One vector is turned by the same rotation once a tick. Each row is the vector after some number of ticks, and that number follows the row.
The counts run from 0 to 1262.
[  1.5 -28.1  12.5  28.1  25.1   9.0 -20.7 -15.7  -7.3   3.6  -7.2 -19.0
 -17.1  -7.9   4.6 -39.6   1.9  -5.4 -11.0  19.2  19.0   5.8   1.6  36.3
  15.7  -9.7  -5.5  -9.3   5.0   0.4  -5.9  -7.6  -3.9]	188
[  6.4   8.5 -17.3  15.3  -6.9  21.6 -18.2  34.3   1.1   7.4 -25.1  12.5
  -6.8  24.2 -19.6 -25.4  -0.3  17.6  -7.5  26.8   5.8  15.6  -6.7  -6.7
  -2.7   8.8  -7.7 -21.4 -19.8  -3.3 -26.9  -7.9   9.0]	1099
[-33.8   5.5  40.7  14.9   4.8  12.6   3.1  14.5  -0.5 -24.9 -17.2   4.5
   9.3  20.4 -14.3 -23.6  10.8   9.6  -3.7   4.4  10.9 -28.6  -1.7  22.2
   2.4  12.0   1.0 -10.1 -15.2  -5.7 -24.1   6.7  -8.1]	518
[-27.3 -17.9  -3.0  18.6  27.6  15.5  12.0  15.4  10.0  -9.6  -0.3  21.2
  12.0  -4.5 -12.3 -38.1  -0.9  13.4   7.9  -1.8   5.6   2.1 -21.4  24.2
  13.0   5.9  -6.5 -33.2  -8.8   3.2  -3.9  -4.9  14.2]	616
[-22.2 -12.3   6.9   0.7  17.0   6.4  -1.7   9.6  11.0   3.9   1.9  -3.1
 -15.1  -0.6 -28.6 -21.2  19.0 -13.9  -2.8  25.2  37.2 -24.1  32.0  20.4
  -8.8  12.8   1.6   5.1  -2.8  16.5  -8.7  21.8  -8.8]	183
[  4.6 -13.1  -3.3  40.5  27.8  11.0  -8.6  24.9  -7.9   2.1   5.2  -5.4
  -4.1   7.0   6.3 -38.8 -13.0  22.6  10.9  21.8  16.4  24.2   9.2  21.2
   9.0  11.4 -22.1  15.8 -10.3 -18.4   2.9   3.2  -0.8]	118
[-13.6 -13.7 -28.6  -1.3  31.9  22.5  -1.7  23.0  12.6   1.3   1.1  17.7
 -18.0  -9.5   1.7 -33.0  -2.5  -4.1  -4.4  16.1  15.8   0.5   0.9   2.7
   8.4 -16.9  -9.6 -31.2  -8.8 -30.4 -16.2   5.9   4.4]	250
[ 11.8 -13.8  30.7  25.8  14.9  12.5 -11.4  -6.8 -36.1  14.3  10.9 -19.8
   9.6   5.1   5.1 -31.6  -6.4   6.6 -10.5  12.5  25.3 -15.3  -0.1  13.9
   1.1  26.6  -1.6  -7.9  10.2  15.0   2.1  25.9  17.8]	290
[  4.5  -8.2  18.1  42.1   5.0  16.7   9.2 -12.0  10.0  11.3  -9.1  -7.8
  16.6  -7.1  -5.6 -34.0  -0.6  -4.6 -22.0  -2.5  25.1  -7.1 -24.8  24.9
  14.0  13.5   3.7  -0.2 -15.7  10.5  -7.3  -7.6   6.2]	975
[ -4.0  -9.6 -24.9  24.1  25.2  14.8   1.0  14.2 -12.3 -14.9   0.0 -13.4
   3.5   1.1  -1.7 -29.1  21.4  -8.3 -25.7  15.0  15.5 -15.2 -25.1   2.5
   6.2 -21.0 -11.1  -6.8 -19.1 -30.4 -23.0  -4.3  -5.7]	1037
[ 16.3 -13.4  -7.3  20.6 -18.7  -8.5   2.8  20.1  31.5  13.1 -10.1 -10.8
  16.3  -6.3   7.5 -29.8  -0.2  13.9 -13.5  16.0  32.6   7.0  14.2  -0.6
   1.4  12.7  -0.2  25.4 -22.5  13.4 -28.8   0.4  -8.5]	811
[-27.4 -15.5  15.9  30.8   2.4  32.7 -17.7  -1.2  16.8   6.5  -3.5  -9.9
 -18.9   6.6  -0.3 -31.3   3.6 -14.6 -13.3   9.9  10.8 -28.9  -0.7  26.2
  16.7 -14.0 -18.4  -9.4 -13.1 -11.6 -13.1 -10.6   5.6]	871
[  1.5 -21.8  12.9  10.1   3.2  -6.5   2.9 -12.0   4.1  18.0   0.9   4.4
   4.0   0.6  -7.7 -32.3  -7.7  -3.5   1.6 -20.0  27.1  11.9  -6.1   5.5
  19.8  12.6  19.6  21.5   7.1  31.1 -28.7  36.3  15.9]	726
[  2.7  -8.5  -1.0  26.6 -23.2   3.9 -24.6   6.2   0.8  23.1 -14.2  -9.8
   7.7  23.5  -5.7 -18.5 -13.5 -10.4  -8.5   1.6  10.2  -2.0  -8.7 -18.3
  14.1  21.1   5.3  17.2  -8.5  25.6 -36.9   7.0  21.6]	1092
[ -1.2 -17.2   7.9  -7.9   7.0   2.0  16.8  17.3 -26.6  -2.5  -7.4 -14.0
  31.1  10.6  10.7 -18.1   5.5   3.3   3.2  -8.9  11.5 -11.2 -36.8 -15.1
 -21.0   4.0   1.5 -24.3  11.4  -7.1 -41.9  16.3  -7.2]	675
[ -4.9 -35.2  -9.6  -4.1  -7.8   3.6 -18.3  14.2  15.8  13.2  -8.8  -3.2
  -2.0 -16.5  17.6 -25.0  -6.2 -18.0   7.8  17.1   6.5 -13.4  -8.0  -8.7
   4.0  -6.7  -2.7 -38.1  16.2   2.6 -39.6 -11.9  -9.3]	776
[  8.2 -13.2  14.8  -1.5  14.7   9.3   4.8  16.3 -14.2  14.2   5.5 -17.1
   3.6  13.2  24.3 -18.5 -15.8  10.7   7.5  12.0  46.1  -0.5  10.5  -1.9
  -8.4  13.1   8.3   8.6  12.7  -7.4  -6.4  50.7  -0.7]	823
[ -3.1  -6.9  27.9  -0.2  -7.6  -8.5  10.6   2.5  29.3  -9.6   8.4  -1.5
  24.1  -7.8  19.3 -24.5 -11.4   4.5   2.5   6.6  45.5 -10.9   8.4  13.5
   4.3  17.9  25.3  -4.4  11.2   0.9 -25.9  28.3 -12.4]	1060
[ 10.1  -2.4  -6.0  17.5  24.1  -0.6 -10.4  18.1 -18.5 -12.7  27.9   2.4
  16.1  13.0  -9.0 -41.1   1.0  31.5 -21.5   7.9  12.8  12.3  12.4  18.2
   0.7  12.4 -11.7 -11.5  -5.0  -1.5   2.0  24.8   9.7]	466
[-22.1   6.9  -0.5  -2.6   1.4  14.3   9.9  30.6  -4.5 -18.2  -9.0  15.9
  15.2  34.0 -15.5 -18.2  -1.9   6.2  -0.2  11.6   9.0  -7.5 -33.7   1.9
  -4.2   5.5   9.1 -29.2  -0.7 -23.5 -17.9  16.0  12.1]	851
[ -7.4 -18.8  11.1  -0.2  23.9  -3.9  14.4  12.4  -8.6 -13.5 -11.6   3.0
  20.3  14.5   8.6 -23.5  -3.5  24.8  -2.8  20.9  37.4  15.5 -22.8  23.2
  13.9  -0.1  27.4 -16.9   4.8  -5.6   9.8  20.6   7.5]	1070
[-11.9 -34.2  -8.7  34.6  12.8  -3.6 -17.2   8.6  -0.3  -5.7   4.6  -5.5
  -6.3  -6.3  -1.0 -40.7  17.5   7.0  -4.7  20.5  -2.7   0.3   1.3  18.9
  26.6  -0.2 -20.5  27.9 -16.2   1.2 -18.0  -8.1   6.2]	802
[ -5.6 -36.0   1.0  11.7 -26.6   3.7   4.5  11.6  42.2   6.2   0.9 -13.8
   9.6 -17.0  16.4 -29.2   5.2   1.9   9.9   7.0  16.9  -1.0 -25.2  20.8
  -0.7 -10.0  -3.8 -13.3   7.0  -2.4 -23.7 -18.2  -6.3]	92
[-11.6 -15.0 -17.2   7.4  -1.5  24.6  14.0  19.0  15.8  16.2  -0.6  -7.0
  11.7   5.5 -17.7 -29.0  -6.3 -11.3 -11.1 -32.4  11.2   4.8 -23.8   3.5
 -24.8 -14.7 -11.9 -11.6  -5.3  -6.5 -39.7 -10.0  -8.9]	328
[  6.1  21.8  -0.4  20.8  13.8  13.4   3.5   7.4 -12.8  -2.8  13.3  -1.4
  14.0  15.2 -21.1 -36.4 -13.8   4.4 -22.2 -26.2  15.2   6.5   7.9   3.6
 -17.2   9.9 -12.6   0.1  -9.7 -14.4 -38.3  15.9 -10.7]	580
[ -8.0 -17.2   3.2  20.2  16.0  17.4 -21.9   4.9 -13.9  31.3  -9.0  -2.8
 -21.5  16.9 -18.9 -34.5 -14.7   0.3 -19.6   8.0  17.8  22.4  12.9  35.2
  -5.2  -7.8 -12.6   2.8   3.6 -12.5  -7.6   0.4  -2.7]	652
[ 21.2 -17.4   7.8  21.1 -17.6   0.7   1.2  12.7  22.2  15.8 -10.5 -13.5
  13.2  -5.6  17.9 -41.9   3.0  31.7 -18.1   5.9  26.2   8.5   6.4   3.4
   3.0  -0.6  -8.4  11.3 -23.8   9.4 -23.7  -4.8  -7.9]	810
[ -3.2 -23.3  -1.3   1.7 -19.9  -0.9  -8.9  19.4 -10.4  -8.2  11.3 -21.8
  10.5  13.6   8.2 -16.0   7.3 -15.5  27.0   7.8   0.9 -18.3 -28.0 -18.4
  -1.5   7.7  -8.3  -0.7  25.0 -14.5 -46.5  22.4   2.9]	1024
[  3.6 -19.8  -0.2  20.7  -4.5   2.0  -9.9  22.9  28.9  14.0  -6.3 -12.6
  14.2   0.7  14.3 -32.9 -10.2  19.9  -7.8  -9.1  17.5  15.8  21.4  -2.1
   6.8   9.3  -5.9   8.6 -23.7  28.6 -25.1  -0.6  -5.6]	1161
[-31.5 -34.5 -31.6  -5.0  13.8  -1.4  -4.0  14.3  10.1   5.2  -3.4  -3.1
   6.2   2.3 -17.0 -21.3  25.1 -22.4 -29.0  20.2  14.5 -11.0 -11.6  11.0
  14.5 -17.5   8.0  -3.0   0.0   6.1 -24.3  -7.4  -1.6]	785
[-14.7 -26.1  -2.9  -1.1  23.9  -0.2   6.7   1.1   0.8   5.4  15.5  26.9
  17.9 -26.0  -9.9 -28.5  -0.2 -16.0   4.6  -4.8   8.6 -20.4  -5.8  -9.4
  12.7  21.6   7.6 -22.1   9.6  24.8 -21.7  20.8  18.5]	612
[ 10.6 -24.0  -5.8  11.2  -0.3   5.9   6.1  20.7 -14.9   3.1   4.4 -26.9
  15.5   8.7  -7.7 -23.7   6.8   5.5  20.1 -18.1  19.9  10.1 -15.1  -8.1
 -11.4  13.2  -8.2  10.7   2.6  28.2 -25.7  27.0   7.2]	1260
[ 13.7   0.2   5.5  17.1   7.1  13.7   7.5   8.3   8.0  26.4   5.7 -12.4
  19.4   6.1  12.1 -29.6 -38.6   1.4 -19.1  -9.9  47.7  21.6  -0.8   9.4
 -12.2   7.7  10.7  -0.4   3.7 -14.3  -6.2  17.1 -10.0]	826
[-19.3 -30.4 -18.9   6.9   2.1  -3.6  -7.4  21.7  30.1  17.5  -0.5  -4.9
   1.7   0.8 -26.3 -25.3  -6.4  -3.0  -1.0   1.7  24.4  23.3  10.2  34.5
  -1.6   5.4   0.7   3.6   2.9  28.3 -14.8 -11.4  -9.0]	548
[-14.9  -5.8  13.0  19.1  -8.6  17.5 -12.2   1.7   5.9  -1.1  -5.9   3.0
  -2.4   7.0  -4.8 -34.7  21.2   0.9 -37.7  19.5  10.8 -28.6 -17.9  18.6
  17.5 -11.2  -6.4 -19.7 -13.2 -20.5 -17.8  -5.6  12.0]	170
[  5.3 -32.9   7.5  17.7   2.1   3.9  15.3   5.6  -1.6  -2.8   9.6 -15.5
  29.2 -20.2  20.6 -28.9   9.8  -2.2  -1.0  21.8  16.8 -16.8 -35.9  18.3
  -5.4   0.7  -3.4 -20.1  12.7 -15.9  -6.6 -10.2 -10.1]	1141
[ -9.8 -37.4   0.3  11.9   3.8 -18.7  -8.9  28.0  -4.2  -8.2   5.2 -15.4
  16.5   6.7  22.2 -20.1  18.0   9.8  13.2  41.2  10.3 -22.1  -4.9   0.9
  19.8  16.1  -9.4  16.7   0.5   6.8  -9.6  12.6   7.8]	454
[ -7.1 -46.7   0.5   3.0 -22.3  -0.4   6.0  12.6  37.1  14.7  -5.2  -4.0
   7.1 -19.8  13.6 -35.5  15.6   4.3   1.4   2.9   8.8  -2.7 -10.0   9.7
   5.5  -9.0  -5.4 -10.1  -1.1  10.9 -34.5 -14.9  -5.7]	93
[  7.2 -37.6 -23.5  30.5  10.7   8.5  -7.8   5.2 -16.9  15.1   2.4 -26.0
  12.5  12.6  -3.8 -30.6   2.5   0.5 -17.3   2.4  13.6  22.7 -36.5  16.6
   6.0 -13.8  -5.5   7.2   0.4   8.9 -10.0  -4.9  11.8]	1256
